In the data rows, zero lies at 4.5, halfway between 4 and 5.
Some points, one per row:
[8 4 3 6 4 1 2 1 2 2 2 7 3 4 3 5 5 4 8 3 6 4 4]
[2 1 4 5 4 6 8 4 4 8 2 1 5 7 8 5 3 4 4 6 6 8 8]
[8 6 3 5 4 2 3 3 6 2 6 7 3 2 4 4 5 3 7 3 5 3 2]
[2 4 5 4 4 7 7 5 5 7 5 3 6 7 6 3 2 5 3 2 3 6 6]
[5 4 6 5 8 5 5 7 5 5 5 5 6 5 5 5 5 6 5 5 3 5 4]
[6 5 5 6 6 4 4 5 3 5 3 7 4 4 5 6 6 5 6 4 5 4 5]
[3 3 6 5 5 6 6 6 3 6 3 4 6 6 6 5 5 7 4 4 5 6 6]
[2 7 3 2 3 3 3 2 6 5 6 3 2 4 2 4 2 4 4 2 6 4 4]
[3 5 6 4 5 8 6 6 5 6 3 4 6 7 6 5 5 6 4 5 3 7 6]
[5 6 3 3 3 3 3 3 8 4 7 4 3 4 3 3 2 3 3 4 8 4 4]
[2 5 6 4 5 7 6 6 1 6 6 2 6 7 6 4 5 6 3 2 3 7 6]
[5 4 5 6 5 5 4 5 5 3 4 6 4 4 4 7 7 5 6 5 3 5 3]
[5 3 7 4 5 6 6 6 3 6 3 4 5 6 6 5 5 7 5 2 4 6 6]
[4 1 5 5 5 8 6 5 5 6 5 4 7 6 6 5 5 5 2 7 5 6 6]
[3 4 5 4 5 8 6 6 4 6 4 4 7 7 6 4 4 5 4 5 5 6 6]
[5 5 7 5 7 5 5 8 4 3 3 5 6 5 5 6 6 7 5 3 3 5 4]
[3 5 6 4 5 8 6 6 3 6 5 3 6 7 6 4 5 6 4 4 3 6 6]
[4 5 8 5 5 5 6 6 3 5 5 5 5 5 5 6 6 9 5 6 2 6 6]
[7 6 4 7 3 4 4 3 3 3 5 6 2 4 4 5 5 3 6 2 6 3 2]
[3 6 1 5 5 1 2 2 6 1 8 2 1 2 4 5 0 2 2 7 7 0 2]
[5 1 6 4 8 6 5 7 2 5 5 5 6 5 4 5 5 6 5 6 4 5 3]
[7 2 4 6 5 3 3 4 5 4 2 9 3 4 2 6 6 4 8 3 5 4 4]
[2 2 5 3 5 8 6 5 5 7 2 2 7 7 6 2 4 5 3 4 5 6 6]
[6 4 4 9 4 3 2 4 2 4 4 6 3 3 4 7 7 4 6 3 4 4 4]
[2 4 4 3 2 5 9 4 4 9 5 2 5 6 7 3 3 4 4 5 2 7 8]
[7 2 4 7 4 2 4 3 3 1 5 6 3 1 2 5 5 2 7 7 6 1 4]
[5 2 6 5 5 6 7 5 3 7 4 1 5 7 8 5 3 5 3 6 5 8 7]
[3 8 2 3 3 2 3 2 6 4 6 3 3 3 3 2 2 3 3 5 6 3 4]
[7 4 4 7 5 4 3 4 5 3 4 7 4 4 3 6 6 4 7 3 4 4 4]
[4 4 5 4 5 7 6 5 5 6 4 3 7 6 6 3 4 5 4 4 4 6 6]
[4 7 4 4 4 3 3 3 6 4 6 4 3 4 3 3 3 3 2 5 6 4 4]
[7 3 4 7 4 2 3 4 6 4 5 7 4 4 4 6 6 4 7 3 4 3 4]
[6 4 7 6 6 5 4 6 3 4 4 6 5 5 5 7 7 6 6 5 4 5 4]
[3 8 3 3 3 3 2 3 6 4 6 2 3 4 3 3 3 3 3 6 6 3 4]
[3 3 5 4 4 8 6 5 3 7 3 3 6 8 7 4 4 6 3 4 3 7 7]
[3 5 2 3 2 4 3 2 4 4 4 2 3 4 3 3 3 3 2 8 3 4 2]
[3 8 3 3 4 4 3 4 6 4 5 3 3 4 4 3 3 4 2 5 5 4 3]
[4 6 1 4 3 2 4 1 7 4 7 1 2 3 4 4 3 2 4 2 8 2 5]
[3 3 7 5 5 6 6 6 3 6 3 4 6 6 6 5 5 7 4 5 5 6 6]
[3 3 5 2 5 6 7 5 1 7 2 2 5 7 8 4 5 5 2 3 2 8 7]
[6 5 4 8 4 3 3 3 5 2 6 5 4 4 4 6 5 4 5 5 5 4 3]
[6 2 5 6 6 4 5 5 3 2 6 7 4 2 4 7 7 5 6 7 4 4 2]
[3 8 0 4 3 2 6 0 7 5 7 1 1 1 4 5 3 0 5 2 7 0 5]
[0 3 6 5 7 6 5 8 2 3 6 1 7 6 5 5 5 6 4 3 6 6 5]
[2 6 2 4 3 3 3 2 6 2 7 2 2 4 4 3 4 4 4 2 7 3 4]
[3 5 6 4 5 9 6 6 5 6 3 4 6 7 7 4 5 6 4 6 3 7 6]
[3 3 4 4 2 5 8 4 3 8 4 2 4 6 7 3 3 4 2 4 4 6 9]
[4 3 5 4 4 6 7 5 4 6 4 3 5 8 7 4 4 5 4 5 3 8 7]
[6 4 5 6 6 4 5 5 5 3 2 7 4 4 4 7 7 5 6 5 5 3 4]
[5 5 5 4 7 6 5 6 5 5 4 5 8 5 5 4 4 5 5 5 4 5 5]
[3 5 2 3 1 2 3 2 5 3 2 3 4 2 3 2 3 2 1 9 4 4 3]
[4 7 0 3 4 4 4 4 7 4 7 4 3 0 2 5 1 3 1 3 7 2 5]
[7 4 4 6 6 4 1 5 3 5 1 9 4 4 2 6 6 4 7 4 3 2 2]
[6 4 5 6 6 4 4 5 4 3 5 7 4 4 4 7 7 5 6 5 4 4 4]
[1 6 2 2 1 2 5 3 6 4 6 3 2 2 1 0 0 1 3 7 3 2 4]
[4 4 4 4 6 5 5 6 4 5 4 4 7 5 5 3 3 5 4 4 5 5 4]
[3 6 3 3 4 4 2 4 6 5 5 3 4 4 3 2 3 4 2 6 4 4 3]
[3 4 6 4 5 7 5 6 3 6 5 4 6 6 6 4 5 6 4 5 4 6 6]
[4 5 3 1 2 4 2 3 7 2 8 3 2 3 5 2 4 2 4 1 8 3 3]
[4 5 1 3 1 4 3 3 2 0 3 4 3 3 1 3 2 4 2 8 5 1 2]
[4 7 2 4 3 4 3 3 7 3 7 4 3 3 3 3 3 3 3 4 7 4 3]
[4 6 5 4 7 5 5 7 4 5 5 5 6 5 5 4 5 6 5 4 5 5 5]
[4 5 4 2 1 6 8 4 3 7 3 3 5 7 9 3 4 4 3 2 3 7 8]
[5 2 5 5 7 6 5 7 5 5 5 5 8 5 6 4 5 6 4 5 5 5 5]
[5 3 7 5 6 6 5 8 4 4 4 5 6 5 5 5 6 7 5 5 5 5 5]
[5 2 5 4 4 6 6 4 3 6 5 0 5 7 8 4 2 4 3 7 5 8 7]
[6 3 6 6 6 4 4 5 3 4 4 7 5 4 5 7 7 5 6 4 5 4 4]
[5 4 6 5 5 4 4 5 4 4 4 5 5 4 5 7 7 6 5 3 4 4 4]
[5 4 5 3 4 7 6 5 4 6 4 4 5 7 7 4 4 5 4 3 3 7 6]
[4 7 2 3 4 3 3 3 6 3 7 4 3 3 3 3 2 3 3 5 7 3 4]
[4 4 7 5 6 7 6 7 4 6 4 4 6 6 6 5 5 7 5 4 3 6 6]
[2 2 6 2 4 7 6 5 2 7 5 4 6 7 7 4 4 6 4 5 4 7 7]
[0 4 4 3 1 6 8 5 5 8 1 0 4 7 7 1 3 4 1 3 2 7 8]
[5 4 6 5 7 5 5 8 4 4 5 5 6 5 4 6 6 6 5 6 4 5 4]
[4 7 3 4 3 3 4 3 6 4 7 3 3 4 4 3 3 3 4 5 6 4 4]
[6 3 6 5 7 5 4 6 3 4 5 7 5 4 4 6 6 5 6 4 5 4 4]
10 more points follow, each with its number after it:
[2 5 6 2 5 8 6 6 5 6 1 4 6 7 6 4 5 6 3 7 1 7 6] 0
[4 6 3 3 1 3 3 2 8 4 7 4 2 2 3 3 2 2 4 4 8 3 4] 1
[4 7 3 3 4 3 3 2 6 3 6 2 3 3 3 2 2 2 3 6 6 4 3] 2
[3 4 6 4 5 6 6 5 3 6 3 4 5 6 6 4 4 6 3 2 3 6 6] 3
[7 3 4 7 4 4 2 4 4 3 5 8 4 3 4 6 6 4 8 3 5 3 4] 4
[5 3 7 5 6 5 4 6 3 5 4 6 5 5 5 6 7 6 6 4 4 5 4] 5
[4 1 4 5 5 6 6 5 5 6 4 3 6 6 6 3 5 4 1 6 5 6 6] 6
[2 7 2 3 3 3 3 3 6 4 6 2 3 3 2 3 3 3 2 6 6 3 4] 7
[3 5 5 4 6 6 6 6 3 6 4 4 8 6 6 4 4 5 3 5 4 6 6] 8
[4 7 3 4 3 3 3 3 6 3 6 3 3 3 3 3 2 3 3 6 6 4 3] 9
Which three of these numbered points are nearest to each point below, ignoring the direction in which the first points spread most? Their numbers follow each, nearest first.
[2 2 6 5 4 6 6 5 3 6 2 4 5 6 6 5 5 7 4 4 5 6 6] > 3 9 8
[3 0 4 5 4 7 7 5 5 7 5 2 6 7 6 3 4 4 0 6 5 6 6] > 6 7 9
[8 2 4 7 5 4 4 4 5 4 5 8 4 1 4 5 5 3 9 4 5 3 3] > 4 5 3
[4 3 3 2 1 2 4 2 4 3 2 4 2 3 4 3 3 1 4 8 2 4 2] > 0 9 2
[4 5 5 4 6 6 6 6 3 6 4 4 8 6 6 4 4 5 4 5 4 6 6] > 8 9 2
[3 5 6 5 5 6 6 5 2 6 1 5 5 7 7 4 5 6 5 2 5 7 7] > 3 8 9
[5 7 3 3 3 3 3 3 6 3 6 4 2 3 3 4 3 3 4 5 6 3 4] > 9 2 3
[4 6 3 3 2 3 3 2 8 3 7 4 2 2 3 2 2 2 4 3 8 3 4] > 1 9 2
[4 6 4 0 1 3 4 4 9 6 8 5 0 5 5 2 1 0 4 4 8 3 1] > 1 9 2
[4 4 7 4 5 7 6 6 4 6 3 4 6 6 6 5 5 7 4 3 3 6 6] > 3 8 9
[4 2 5 2 1 6 7 5 4 7 5 4 5 8 8 4 5 5 5 2 6 9 7] > 1 3 9
[5 3 7 5 6 5 5 6 4 5 4 5 5 5 5 6 7 7 5 5 3 5 5] > 5 4 3
[4 7 4 4 4 3 3 3 6 3 6 3 3 4 4 4 3 4 3 5 6 4 3] > 9 2 8
[4 1 5 5 4 7 7 5 5 7 4 3 6 6 6 3 4 5 1 6 5 6 6] > 6 9 1
[5 4 7 5 6 5 5 6 3 5 4 5 5 5 5 7 7 7 5 4 4 5 5] > 5 4 3
[5 3 7 5 7 5 5 6 4 5 4 6 5 5 5 6 6 7 5 4 3 5 4] > 5 4 3
[4 7 2 4 3 3 4 3 6 2 6 3 3 2 2 3 2 3 3 6 7 2 2] > 9 2 7
[3 4 5 4 6 7 6 6 4 6 4 4 8 6 6 4 4 5 4 4 4 6 6] > 8 9 3
[5 2 5 4 6 7 6 6 6 6 6 3 8 6 6 3 5 5 2 3 5 6 6] > 6 8 1
[4 7 3 4 4 3 3 3 5 3 5 3 3 4 4 4 3 4 3 5 6 4 3] > 9 2 8
[2 6 4 4 3 4 8 4 5 8 4 3 4 5 6 2 4 4 1 6 6 6 8] > 7 1 9
[5 5 5 4 7 6 5 6 4 5 4 5 8 5 5 4 4 5 5 5 3 5 5] > 8 9 3
[3 6 3 2 0 4 3 4 8 4 7 4 1 2 2 2 2 1 3 4 9 2 2] > 1 9 7
[5 2 5 4 6 6 6 6 6 6 6 3 8 6 6 2 5 5 2 2 5 6 6] > 6 8 1
[2 2 4 4 4 7 7 5 4 7 5 4 6 8 7 4 4 4 2 6 4 7 7] > 6 9 7
[2 7 2 1 5 4 2 4 7 5 7 2 3 4 1 1 4 3 0 1 7 4 0] > 7 2 9
[4 6 1 4 2 4 3 3 8 3 7 4 2 2 3 3 2 3 3 3 9 3 4] > 1 9 7
[4 7 3 4 3 3 3 3 6 3 6 4 4 4 4 3 3 3 2 5 6 4 4] > 9 8 2
[3 3 3 5 3 4 4 3 3 3 5 3 4 2 4 4 4 2 3 9 3 2 3] > 6 9 8
[5 6 2 2 3 1 1 4 8 6 9 2 0 3 5 4 0 3 4 1 7 4 5] > 1 9 3
[5 6 2 1 1 3 5 2 5 2 5 5 3 2 4 3 4 3 5 7 2 4 2] > 0 9 2
[5 8 3 3 3 4 2 1 6 3 6 1 4 3 3 2 1 0 3 7 6 2 1] > 2 9 7
[5 4 6 5 5 4 4 5 4 4 3 6 4 4 4 6 7 5 5 4 4 4 3] > 5 4 3
[4 7 3 4 3 3 3 2 7 3 7 4 3 3 3 3 2 3 2 5 7 3 3] > 9 2 1
[7 2 4 7 4 4 4 4 5 4 5 8 4 1 3 5 5 4 8 3 5 3 3] > 4 5 3
[6 0 4 0 4 5 8 4 5 8 0 0 4 6 7 5 0 4 1 7 6 7 9] > 6 2 1
[1 6 4 4 3 5 9 4 5 9 3 3 5 6 7 3 4 4 1 6 5 7 8] > 7 1 9
[5 4 5 4 7 6 5 6 4 6 3 4 9 5 5 2 4 5 4 4 4 5 5] > 8 3 9
[4 7 3 3 3 3 3 3 6 3 6 3 3 3 3 3 3 3 3 6 6 4 3] > 9 2 7
[5 4 9 5 5 5 5 6 4 5 3 5 5 5 5 6 7 8 5 6 3 5 5] > 5 4 3
[2 7 1 4 3 3 4 2 6 2 6 2 4 3 2 4 3 2 3 7 6 3 4] > 7 9 2
[4 7 3 4 3 4 4 3 6 4 6 3 3 4 4 3 3 3 4 5 6 4 4] > 9 2 1
[4 4 5 4 7 6 5 6 4 5 5 4 8 5 5 4 4 5 5 4 5 5 5] > 8 9 3
[4 5 4 2 2 4 4 4 7 4 7 4 2 2 2 3 3 2 4 5 8 2 3] > 1 9 7
[4 5 5 4 7 6 6 6 5 6 4 4 9 6 5 4 4 5 4 5 4 6 5] > 8 9 2
[3 6 5 4 6 6 5 6 3 5 5 4 8 5 5 4 4 5 3 3 6 5 5] > 8 3 9
[5 4 4 4 4 6 6 5 1 7 2 2 5 7 6 4 2 5 5 2 2 7 6] > 3 9 8
[8 3 4 6 5 4 3 4 5 3 5 8 4 4 4 5 5 4 8 4 5 3 4] > 4 5 3
[2 2 5 5 4 7 6 5 4 7 5 4 6 7 6 5 4 5 2 5 4 7 6] > 6 9 7
[2 2 4 5 5 5 8 4 2 7 6 2 5 6 7 5 3 4 3 7 5 7 7] > 6 9 7
[3 3 4 2 5 6 7 5 1 6 2 2 5 7 8 4 4 4 2 2 2 7 7] > 3 2 8
[3 5 2 3 2 1 4 2 5 3 3 4 4 2 2 2 3 3 3 8 3 3 3] > 0 9 7
[6 4 6 5 6 4 4 5 5 4 4 6 4 4 4 6 7 5 5 4 4 4 3] > 5 4 3
[4 7 2 4 2 3 3 3 7 3 8 4 3 3 2 3 3 3 3 5 7 3 3] > 9 1 7
[1 6 4 1 5 5 8 4 6 8 0 4 6 7 8 0 4 4 0 7 1 7 8] > 0 7 2
[8 4 4 6 4 3 3 4 5 3 4 8 3 3 3 6 5 4 9 4 5 3 4] > 4 5 3
[4 3 5 4 6 7 6 6 4 6 4 4 8 6 6 4 4 5 4 4 4 6 6] > 8 9 3
[2 5 6 4 5 7 6 5 3 6 5 3 5 6 6 4 4 6 4 5 4 6 6] > 9 8 7
[5 6 3 3 2 3 2 3 9 3 8 4 2 4 3 3 2 3 3 4 8 3 3] > 1 9 2
[3 3 5 4 4 6 6 5 4 6 6 3 5 7 6 4 4 5 4 6 4 7 6] > 9 2 7
[5 6 1 1 0 3 5 1 5 1 5 4 3 1 4 2 4 3 4 8 2 4 2] > 0 9 2
[3 5 4 4 5 6 6 5 3 6 4 4 7 6 6 4 4 5 3 5 4 6 6] > 8 9 3
[2 2 4 4 4 7 6 5 5 7 4 2 6 6 6 1 3 5 1 2 4 6 6] > 6 7 3
[2 6 5 5 6 7 6 6 2 6 3 3 8 6 6 3 4 5 3 4 3 6 6] > 8 3 9
[9 4 3 6 4 3 3 4 5 4 5 8 3 3 4 5 5 4 8 4 5 3 4] > 4 5 3
[8 2 4 6 5 4 4 4 6 4 5 9 4 1 5 5 5 3 9 3 6 3 2] > 4 5 3
[0 8 3 1 3 3 2 0 6 5 6 1 0 4 1 3 1 4 4 1 6 4 4] > 7 3 1
[8 3 4 6 5 4 3 4 5 4 5 8 4 4 4 5 5 4 8 4 5 4 4] > 4 5 3
[3 2 5 2 5 8 6 5 5 6 2 1 7 7 6 2 4 5 3 5 4 6 6] > 2 7 9
[0 6 4 5 3 4 6 4 8 3 7 0 4 5 5 0 3 3 0 4 9 2 3] > 7 2 9
[7 4 4 7 4 4 2 4 4 4 4 7 4 4 3 6 6 4 8 4 4 4 4] > 4 5 3
[3 7 3 3 5 1 2 2 6 4 6 3 4 4 4 3 2 2 1 6 6 4 4] > 2 9 7
[7 3 4 7 4 4 3 4 4 2 5 7 3 3 4 6 6 4 7 3 3 4 4] > 4 5 3
[5 5 7 5 6 5 5 6 3 4 5 5 5 5 5 7 7 7 5 6 3 5 4] > 5 4 8
[4 2 5 0 5 8 6 6 5 6 3 4 7 6 6 5 2 5 4 5 2 6 6] > 0 9 8
[9 5 3 6 4 3 3 4 6 2 6 8 4 2 4 5 5 4 8 3 4 3 3] > 4 5 3
[5 3 7 5 6 5 4 6 4 4 4 5 5 5 5 7 7 7 5 5 5 5 5] > 5 4 3
[2 5 4 3 4 6 7 5 4 7 3 3 6 7 7 3 4 5 2 5 4 7 7] > 7 9 2
[4 6 5 5 5 7 6 5 1 7 2 5 6 7 6 4 2 5 2 0 6 6 6] > 3 8 9
[5 0 5 1 6 7 6 6 5 6 0 5 7 6 6 4 1 4 5 0 2 6 6] > 3 8 1
[4 7 3 3 4 3 4 2 6 3 6 3 3 3 2 3 3 2 2 6 6 4 3] > 2 9 7
[4 4 7 4 4 6 6 5 3 6 3 4 5 6 6 5 5 7 4 4 4 6 6] > 3 9 8
[1 2 4 5 4 6 8 4 2 8 6 1 5 7 7 5 2 4 2 7 5 7 7] > 7 9 6
[5 5 5 3 8 5 5 7 5 5 5 5 7 5 5 4 4 5 5 5 3 5 5] > 8 9 5
[5 4 9 5 5 5 5 6 4 5 4 5 5 5 5 6 7 8 5 4 4 5 5] > 5 4 3
[3 2 6 3 6 7 5 6 3 6 1 1 8 6 6 3 5 6 5 6 0 6 6] > 0 2 8
[9 4 3 6 4 4 1 4 6 1 3 8 4 4 1 4 4 3 7 3 3 3 5] > 4 5 3
[1 6 6 5 5 6 5 5 5 6 1 5 5 6 6 4 5 6 4 6 5 6 6] > 0 9 8
[4 4 5 4 6 6 6 6 4 6 5 4 8 6 6 4 4 5 4 4 3 6 6] > 8 9 3
[3 5 2 3 1 3 3 2 4 3 5 3 3 3 2 2 3 3 2 7 5 3 3] > 7 9 2
[5 3 9 5 5 5 5 6 3 5 5 5 5 5 5 6 6 8 5 5 4 5 5] > 5 4 3
[5 5 6 5 5 4 4 5 5 5 4 5 4 5 4 7 7 6 5 5 5 4 5] > 5 3 4
[4 8 2 3 3 3 4 3 6 3 6 4 3 4 1 3 2 4 3 5 6 2 2] > 9 7 8
[7 2 4 7 5 4 4 4 5 5 5 9 4 3 2 6 6 4 8 5 3 4 4] > 4 5 3
[5 4 8 5 6 6 5 7 4 5 4 5 6 5 5 6 6 8 5 5 4 5 5] > 5 4 8
[2 1 7 3 5 6 6 6 5 6 5 3 5 6 6 5 5 7 4 2 2 6 6] > 3 1 9
[8 5 3 6 4 3 3 4 5 2 5 8 4 2 4 5 5 4 8 3 4 3 3] > 4 5 3
[5 4 7 5 7 5 5 7 4 5 5 5 6 5 5 6 6 7 5 4 3 5 5] > 5 8 3
[7 3 4 7 5 4 3 4 4 4 4 8 4 4 4 6 6 4 7 4 5 4 3] > 4 5 3
[4 5 5 4 4 7 6 5 4 6 4 3 6 7 6 4 4 5 3 5 4 6 6] > 9 8 2
[2 7 2 4 3 0 2 3 6 3 6 4 4 2 1 1 3 2 2 7 6 3 3] > 7 9 8
[3 5 3 3 2 4 3 2 6 4 6 3 3 3 3 3 3 3 2 7 5 4 4] > 7 9 2
[5 5 5 1 8 6 4 7 6 1 2 5 7 5 5 5 4 5 5 3 0 5 6] > 0 8 3
[2 4 6 2 5 7 7 5 5 6 5 3 6 7 7 3 1 6 4 2 6 7 7] > 1 9 2
[7 3 4 7 4 4 4 4 5 4 5 7 4 1 4 5 5 3 8 4 5 3 3] > 4 5 3
[8 2 1 6 3 3 5 3 6 3 2 6 4 3 4 5 3 4 7 4 5 3 5] > 4 5 3
[3 5 5 4 6 6 6 6 3 6 4 5 9 6 6 4 4 5 3 2 6 6 6] > 8 3 9
[4 7 2 2 3 2 4 1 6 3 6 2 3 2 4 2 4 3 4 6 6 3 3] > 2 9 7
[3 5 7 2 6 6 5 6 5 5 3 5 5 5 5 6 6 8 5 5 0 5 4] > 0 5 3
[2 7 3 2 3 3 4 3 6 5 6 2 2 3 2 3 3 3 4 6 5 4 2] > 7 2 9
[5 5 6 5 5 6 5 5 5 5 3 4 5 6 6 5 5 6 5 2 5 6 6] > 3 5 8
[4 6 2 4 3 1 2 0 9 2 9 4 2 4 4 2 3 3 4 2 8 3 4] > 1 3 9
[3 4 4 3 5 6 7 5 2 7 3 3 5 6 6 3 4 4 2 3 2 6 6] > 3 8 7
[0 1 3 5 5 2 5 0 1 0 6 0 4 0 4 5 0 1 4 9 4 1 1] > 2 9 6
[5 6 3 3 2 3 2 2 9 3 8 4 2 4 3 3 2 3 3 5 8 4 4] > 1 9 2
[5 6 4 1 3 4 0 0 8 0 7 1 4 4 0 2 3 3 4 6 8 0 5] > 2 7 9
[0 4 6 2 5 7 6 6 0 6 6 2 6 6 6 4 5 7 4 2 2 6 6] > 3 7 8
[5 3 9 5 5 5 5 6 4 5 4 5 5 5 5 6 6 9 5 5 4 5 5] > 5 4 3
[5 5 3 2 2 2 4 2 7 4 7 3 3 4 5 4 3 2 2 5 8 5 5] > 1 9 2
[4 5 6 3 7 7 6 7 0 6 5 4 7 6 6 2 5 6 5 5 2 6 5] > 8 3 9
[3 5 8 2 6 6 5 7 5 5 4 5 6 6 6 5 6 8 5 5 0 6 5] > 0 5 3
[4 3 6 4 4 7 6 5 3 6 4 3 6 8 7 4 4 6 4 5 3 7 7] > 9 3 2
[4 4 5 4 6 6 6 6 4 6 4 4 7 6 5 4 4 5 4 4 4 6 6] > 8 3 9
[3 8 3 3 2 3 3 3 6 3 6 4 2 4 2 4 3 2 4 6 6 3 2] > 9 7 2
[4 5 6 4 7 7 6 8 4 5 4 5 7 6 6 5 5 6 5 5 3 6 6] > 8 5 9
[5 6 5 2 6 7 6 5 5 6 2 4 7 6 6 5 2 5 3 1 3 6 6] > 3 8 9
[5 6 4 2 3 4 1 0 7 0 7 2 4 4 1 3 4 3 4 6 7 1 5] > 2 9 7
[3 5 6 4 6 9 6 6 2 6 3 4 7 6 6 4 4 6 4 5 3 6 6] > 8 9 3
[6 3 4 8 4 4 4 4 4 2 6 6 3 3 4 7 6 4 7 3 2 4 4] > 4 5 3
[6 5 5 5 6 4 4 5 4 4 4 6 4 4 4 5 6 5 5 4 5 4 4] > 5 4 3
[4 7 4 4 2 1 3 3 7 5 7 5 0 4 4 1 4 1 4 4 7 4 5] > 1 9 2
[6 5 6 5 7 5 4 5 4 4 5 6 5 4 5 6 6 5 6 6 5 5 3] > 5 4 8
[5 6 3 3 3 2 3 3 7 3 8 4 3 3 3 2 3 3 3 6 7 4 3] > 9 2 1
[3 7 2 2 3 4 3 2 7 3 7 3 2 3 3 3 3 3 3 6 7 3 3] > 7 9 2
[2 2 6 5 4 6 6 6 2 6 2 5 5 6 6 5 5 7 4 4 6 6 6] > 3 5 8
[3 9 1 4 4 2 5 0 7 5 7 1 2 2 4 5 3 1 4 3 7 1 5] > 7 1 2
[5 4 7 6 6 5 4 5 3 5 4 5 5 5 5 7 8 7 5 4 4 5 5] > 5 4 3
[5 5 7 5 6 5 5 6 5 5 3 6 5 5 5 6 7 7 5 5 3 5 5] > 5 3 4
[5 4 7 5 6 5 5 6 5 5 4 5 5 4 5 6 6 6 5 5 5 5 5] > 5 8 3
[3 5 4 3 3 6 8 4 5 8 2 3 5 7 7 3 4 4 2 6 4 7 7] > 7 9 2
[3 5 7 2 6 6 4 6 5 5 4 5 5 5 5 6 6 8 5 6 1 5 5] > 0 5 3
[4 4 9 5 5 5 5 6 4 5 4 5 5 5 5 6 6 8 5 5 4 5 5] > 5 3 4
[5 2 7 5 6 5 5 6 5 5 5 5 5 5 5 6 6 7 5 6 3 5 5] > 5 4 3
[4 5 5 4 7 5 5 7 3 5 3 4 6 5 5 4 5 5 5 4 5 5 5] > 8 3 5
[6 5 6 6 6 4 3 5 3 4 4 6 4 4 4 7 8 5 6 5 4 4 4] > 5 4 3
[4 5 6 2 6 8 6 7 2 6 2 5 7 6 6 4 5 6 4 2 1 6 5] > 3 8 0
[4 6 3 3 1 3 2 1 4 2 6 1 4 2 4 4 3 1 3 8 4 4 2] > 2 9 7
[3 7 3 2 4 2 3 3 6 2 6 4 4 2 3 2 3 2 2 7 6 4 3] > 2 9 7
[6 5 7 5 7 5 5 7 5 3 5 6 5 5 5 6 6 7 5 6 4 5 5] > 5 4 8
[7 5 4 6 5 4 4 4 5 4 5 9 4 2 3 6 5 4 8 3 5 4 4] > 4 5 3
[5 4 8 5 6 6 5 7 3 5 4 5 6 5 5 6 6 9 5 4 4 5 6] > 5 4 3
[3 5 4 3 3 5 7 4 4 7 5 3 4 6 7 3 3 4 3 3 5 6 8] > 1 3 9
[5 6 3 1 3 2 5 3 5 2 5 5 2 2 4 4 4 2 5 7 3 5 2] > 0 9 2
[4 5 5 2 2 6 7 5 3 7 2 4 5 7 8 3 4 4 3 2 3 7 7] > 3 1 9
[6 3 7 5 7 5 5 6 5 5 3 6 5 5 5 6 6 6 6 4 3 5 3] > 5 4 3
[2 5 6 5 6 7 6 7 2 6 3 3 8 6 6 3 4 6 3 5 2 6 5] > 8 9 3
[4 4 7 5 5 5 5 5 4 5 4 4 5 5 5 7 7 7 5 5 4 5 5] > 5 3 8
[3 9 3 2 1 2 2 3 6 5 6 1 1 4 3 2 4 3 4 7 6 4 1] > 7 9 2
[7 4 4 9 4 3 2 4 3 4 4 6 2 4 4 6 6 4 7 3 3 4 4] > 4 5 3
[5 5 7 5 6 5 4 6 5 4 3 6 5 5 5 6 7 7 6 6 3 5 5] > 5 4 0
[1 6 6 5 6 6 6 5 5 6 1 5 6 7 7 4 5 6 3 7 5 6 7] > 0 8 9
[3 6 3 4 3 3 3 3 6 4 5 3 3 3 3 3 3 3 3 7 5 4 4] > 9 7 2
[1 8 4 4 5 2 5 2 6 2 6 1 3 1 4 4 2 3 4 7 6 2 2] > 2 9 7
[8 6 2 7 5 1 6 2 6 5 2 8 4 2 5 6 5 2 9 1 6 0 5] > 4 5 3
[5 2 7 5 7 5 5 6 5 4 5 6 5 5 5 6 6 7 6 4 4 5 4] > 5 4 3
[7 3 4 7 3 3 3 3 4 4 4 6 3 2 3 5 5 3 7 4 5 3 4] > 4 5 3
[2 2 3 2 0 4 4 3 2 4 5 3 3 3 3 2 2 2 3 8 4 3 3] > 7 9 2
[4 2 5 3 6 5 5 6 5 5 4 4 8 5 5 4 4 4 4 5 2 5 4] > 8 9 6
[2 5 6 2 5 8 6 6 0 6 2 4 6 7 7 5 4 6 4 4 2 7 7] > 3 8 9
[3 2 5 4 6 6 5 6 3 5 1 2 8 6 5 3 5 5 5 6 0 5 5] > 0 8 3
[4 7 2 3 3 3 3 3 7 4 7 4 3 3 3 3 3 3 3 5 7 4 3] > 9 2 1
[4 8 2 2 4 4 4 1 7 1 7 5 4 3 3 2 4 2 4 7 7 2 3] > 2 8 9
[3 6 2 3 3 4 2 3 5 4 6 3 3 3 2 2 3 3 1 7 4 4 2] > 7 9 2
[5 5 8 5 5 5 4 5 3 4 4 5 5 5 5 5 6 7 5 5 6 4 4] > 5 3 8
